The rows of Z fall into 3 groups, which share some directions, and each row is roughly a mix of its group's hidden directions.
Z (103 x 11):
[[ 14 -22   5 -11  -7  -4  -2  22 -19 -23   1]
 [ -2  38   5  -2 -18  -3  -5 -12  -6  15   5]
 [ 16 -19 -11  -8   1  11   2  21 -13 -23  14]
 [ 10 -21  -4   6  18  20  17 -10  11   4  19]
 [  6  10 -32  -7   1   0  -3  20 -17 -18   2]
 [ 17 -25  11  10  13  15  10 -14  10   1  17]
 [-25 -15  13   0  13 -22 -10  13   8   2 -16]
 [-23   3  -4   1  21 -14  -6 -20  20  14  -3]
 [  7  -6  10  -9  20  19  -9 -31   9  10   2]
 [ 13 -22  -3 -10  -6   7   5  24 -15 -22   8]
 [ -6  13 -10 -10  -4 -16   6  19  12 -17 -27]
 [-14   1  14  -4  -2  15   1 -24  23  18  12]
 [  8   7   9   9  12  18  -8 -32  -8   9  17]
 [-11   1   5   7   6  15   3  -9  10  14  37]
 [ 18  12  -3  -7 -28   3   9  -8 -20 -11 -17]
 [  5 -16 -16 -16  10  -8   8  14 -25 -12  17]
 [ 15 -29  -3   4  -4   0  10  22 -14 -11  17]
 [ -6  29   5  -7  -5  -4   2  16   7 -12 -29]
 [-10 -14   5   3  -3  14   9  36  12  10  11]
 [  9 -14   5  19 -10  13   8   8 -25   2  24]
 [  0  35   4  -3   6  -4  -9 -20  17   2 -12]
 [-18  19   0  13   3  -7 -21  12 -11  11 -22]
 [-11   8   1 -14   0  -3 -29   2 -31   4  -4]
 [  0 -18  14   0  29 -14  -6 -22   5  10   6]
 [ 25  16  17  11   7  13  -9   5 -25  -1  -3]
 [ -2  20   0   8  -3   6  -3 -34   2  13  19]
 [ -6  35 -10  -5 -19   6   0  14 -16  -4  -2]
 [-31  16   7  -2   4 -12 -14 -10  -1  21   8]
 [-25  21 -10   6  15 -16  -8  -3  10  20  -2]
 [-10  24  -3 -10   6 -11 -18   3 -13   1 -28]
 [ 17   2 -20 -19   6  -2  -4   3 -23 -23  -7]
 [  1  27 -21  -5   5  19 -10 -13 -10  17   6]
 [ 19  -7  -4   7  19  15   7 -31  11   7  -1]
 [ -9 -11  11 -18  28   0 -10  -7  18  -4 -18]
 [ 11 -26  17   6  12 -15  -4 -26   7   3   4]
 [ -5   8  -3   0 -31  -8   7  26 -11  -3 -16]
 [ 11 -36  14   0  -2   7  12  13  -3  -9  13]
 [-32  23  -3   6 -13  -5  -1  -5  16  11  -9]
 [ 13  -5   9   2 -25  23   7   6  -8 -11  22]
 [-15  27  -4 -14   9  -7 -14 -19   4   1 -20]
 [ 17  11 -25  -9 -16  18  12   8  -4 -18   5]
 [ -8  14  -2 -19  20 -15 -16 -15   1  -2 -22]
 [ 19 -19   9   0   5  29   8  -4   8  10  17]
 [-13  32 -18 -15  -6   1 -13  10  -8 -10  -5]
 [ -8 -22  31  12  14  -6   8  -3  14   6  -8]
 [-21  15  11  22  -9  -4  -6   3  20  22  -1]
 [-21  18  -1  -8  10  -8 -19  -5   9   8 -27]
 [ -3 -17  19  11  12 -29  -2 -18   7  -1 -11]
 [ 16  -7  10   6  17  19  -8 -24 -15   4  16]
 [-20  20 -27  -9 -13  -8  -5  16   0   1  10]
 [ 28  -6   8  27   3  14  10  10  -1  -8  13]
 [ 32 -15  11   7  -8  12   2 -17  -9 -12  10]
 [  5 -11  10  16  14  11   8 -20  27  13 -10]
 [  7 -17  -7 -14  -5 -10   7  27 -21 -16  -7]
 [ 16 -21  15   3  -2  20  15  -4   6   1  25]
 [ -7  39  -8   2 -17 -11   2   1  -6  -4 -10]
 [ 14 -39  13  -3   5  14   5   1  -5  -4   8]
 [  8  16  -5   4  10   8   0 -38   6  14   7]
 [ -7 -11  24  18 -11 -25  -8  13   3  11  -9]
 [ -6   2 -10 -17 -12 -18   6  26  -8 -14 -19]
 [-12  17 -11  18 -17  -2   6  10 -30  -9  -1]
 [ -5  43  -9   1  -6  -4  -3 -13   1   4  -3]
 [-19  28  -4  -2 -10 -13  -8  12  -1   2 -24]
 [-24  20 -23  -5  -2   0  -5   2   6  17  18]
 [ 15  11  20  -9 -11 -21 -11 -17  12 -18  -4]
 [-15  18  15  -2 -13 -18 -15   2   3   6 -27]
 [  9  -6  12  -8  21  13  -9 -31  15   6  -3]
 [-10 -32  23  -9   4 -12  12   9   4   5 -10]
 [ -5 -41  15   0   4 -10  -1  12  -3  -3   3]
 [-18  17  -8   4  13 -19 -12   1  13  12 -23]
 [-15  22 -25  -3  18 -18 -12   1  -3   5  -7]
 [-11  28 -13   2   1  -6 -10 -18 -24  -5  -8]
 [-19 -24   9   6   0 -16  10  19  20   2   5]
 [ -8  27 -13 -13   1 -18 -15  -8 -14   1 -17]
 [ 16  21 -10 -11  -3  14  -7   7  -9 -20 -24]
 [  1 -29  -8   4  -4  10  21   5  11   3  25]
 [  5   6 -17  -1  23  26  -3 -16   8  18  -1]
 [  2   0   1 -20  -4  11  11 -32  -8  -3  22]
 [ -9   0 -32   1  22  -6  14   8  -5   9  15]
 [-19  -3 -19  -9   6  12  28   8   4  11  16]
 [ 12  -9   3   5  18   6   8 -39   6  -1  -5]
 [  8 -12 -18  -8  -3  -4  17 -24   2 -12  24]
 [ -4   6  -9   1 -31  12  13  27  -7  -6   2]
 [ -4  32 -19   1 -11   3  -6  24  -4   9  -2]
 [ 16  -8 -16 -16 -14   6  -1 -11 -20 -25   8]
 [ 26 -27  21   5   4  -8  -2 -14  -6  -7  -5]
 [ 10 -26  -1   6 -15   2  24  17   3 -13  12]
 [  1 -23  17   9  -4  14  12  30   8  -3   0]
 [ -5 -30  -4  -7  -9   3   6  18   7   0  27]
 [-16 -35   1 -14 -10   0  10   8   7   8  14]
 [ 24  26 -10   3  10  -5  -4 -17 -14 -15  -3]
 [ 10   6  -5 -24   0   6  13 -30  -6 -15  12]
 [  6  -9   8   3  27   5  -5 -21  25  12  -8]
 [ 11 -40  17   7  10  -1   1   8  -3   0  -2]
 [ -5   0 -11 -11 -20 -15 -10 -10 -13   1  31]
 [  4  -1  -3   8  20  -9 -19 -26 -14  21  -2]
 [-11 -28   3  -4   3   9  18  10  25 -14  -5]
 [-15   8   4 -11   3 -22 -10   7   2   1 -34]
 [ 21 -10   7  16 -18  11   6   7  12  -8 -26]
 [  0  17 -10  -3  10   2  -8 -39 -11  -2   7]
 [ -8  24  -9   4 -27 -11  12  -9  12   9  15]
 [ -4 -34  -1  -8  -4  -4  11  27  12  -4  -2]
 [  0  11 -17   6  -8  16  23  28   8  -8  -7]]

Here is one row of each group, with its name. Which group are the others in?
[  6  20  11  10 -11 -25  -3  13   0 -12 -22] => N
[ -1   5  -5 -23  13 -17 -20   4 -13 -17 -18] => G
[ -5 -41   2   5   5   2  -3  12   3  12  12] => J

[ -1  -9  12   3   8  16   3  -5  32   3 -24] => G
[ 15   7  -8 -14  -6  26   1 -22   0   0  22] => N
[ -5  17   1  17  16  -8 -17 -21  17  16  -8] => G
[  4  31  -9  -7 -10  17   0 -22   4  -2 -14] => G
[-22  35 -14  -3  -2 -11  -5   6   6   0 -12] => N
[  1  29 -19  -9  -6 -21   3 -14  14  -7  -7] => J
[ 18  -9 -20 -22   9 -15  -1 -19  -9 -11   8] => J
[-21  21   2   6 -15 -23 -12  14  -5  11  -8] => G
[  6  -2  16  -4   8  -1   1 -28  15   6 -29] => G
[-23  26   3  -2   0 -17 -17   7 -12   4 -16] => N
[-12  23  -3  -2  10  -2 -14 -31  13   9  -7] => J
